In the rows, 128 means zero.
One turn moves each row of this set onto another row. After a few examples, where does it send each row asked below?
nugo: [133  99 133 149 136 137 140 123 116  91  97 116 130]
Tuf: [116 134 168 127 122 145 114 138 133 126  77 124 151]
kag: [139 136 118 119 119 127 136  96 135 127  87 146 120]
kelum: [144 132 108 151  92 124 141 144 132 130 106 134 163]
Vaten: [147 148 144 115 104 150 103 126 133 140  99 143 145]
Zake: [133 130 171 132 124 148 109 136 135 126  83 126 159]
busal: [134  98 137 150 138 137 133 119 117  93 100 118 130]
Bizo: [137  97 135 149 136 138 137 121 116  92  99 117 131]
Sopov: [146 129 136 148 129 161 110 159 148  99  92 148 116]
puned: [128  99 137 149 137 136 137 123 118  93  96 116 128]
mepeg: [143 124 110 166 121 113 138 154 136 110  89 118 118]
Tif: [129  98 136 150 139 137 132 120 118  93  97 118 128]
duz: [162 127 134 145 127 164 117 161 144  97  92 144 121]
rula: [142 136 116 114 115 128 147  99 134 126  85 141 121]
lun: [157 121 113 170 121 115 134 153 136 110  93 120 123]
Goteb: [141 129 163 122 115 149 135 146 125 121  75 115 159]
Nepas: [149 127 169 129 118 150 120 140 127 124  83 122 165]
Gabaz: [156 120 116 174 126 116 122 148 140 111  97 126 122]
vakat: [127 154 134 102  97 147 125 136 129 136  85 134 137]
Telas: [155 135 117 117 114 129 147  99 131 124  88 141 127]
teki: [127 152 139 111 102 148 109 128 134 137  92 142 137]
gub: [161 146 140 110  99 152 118 132 128 136  95 138 150]
Lav: [126 135 112 160 102 122 117 133 143 134 111 147 157]
Vazar: [113 137 106 153  98 121 127 138 139 134 102 140 153]
Pom: [148 149 134 103  93 150 131 139 125 134  88 134 145]
nisif: [147 131 111 159  99 124 125 136 138 133 112 143 165]
zeze: [140 131 129 135 120 160 131 169 142  96  81 138 111]
lumel: [124 134 104 147  93 121 142 145 133 130 100 132 155]
bebam: [120 132 161 120 116 145 130 145 129 123  72 116 152]
Bopur: [158 129 129 139 120 162 133 167 139  94  87 139 119]
Nuno: [149 137 120 123 119 130 130  91 136 127  92 148 124]
tuv: [160 133 121 121 118 129 138  95 134 127  92 146 128]
dutuz: [132 131 131 140 126 159 118 161 147  97  86 144 110]
Kemed: [142 123 116 175 129 113 118 146 142 111  95 125 117]
tagil: [133 124 113 170 125 113 126 150 141 112  90 121 115]

tuv moves to kag
zeze moves to duz
nugo moves to busal
And these:
tagil moves to lun
Goteb moves to Zake
Pom moves to Vaten
Vazar moves to kelum

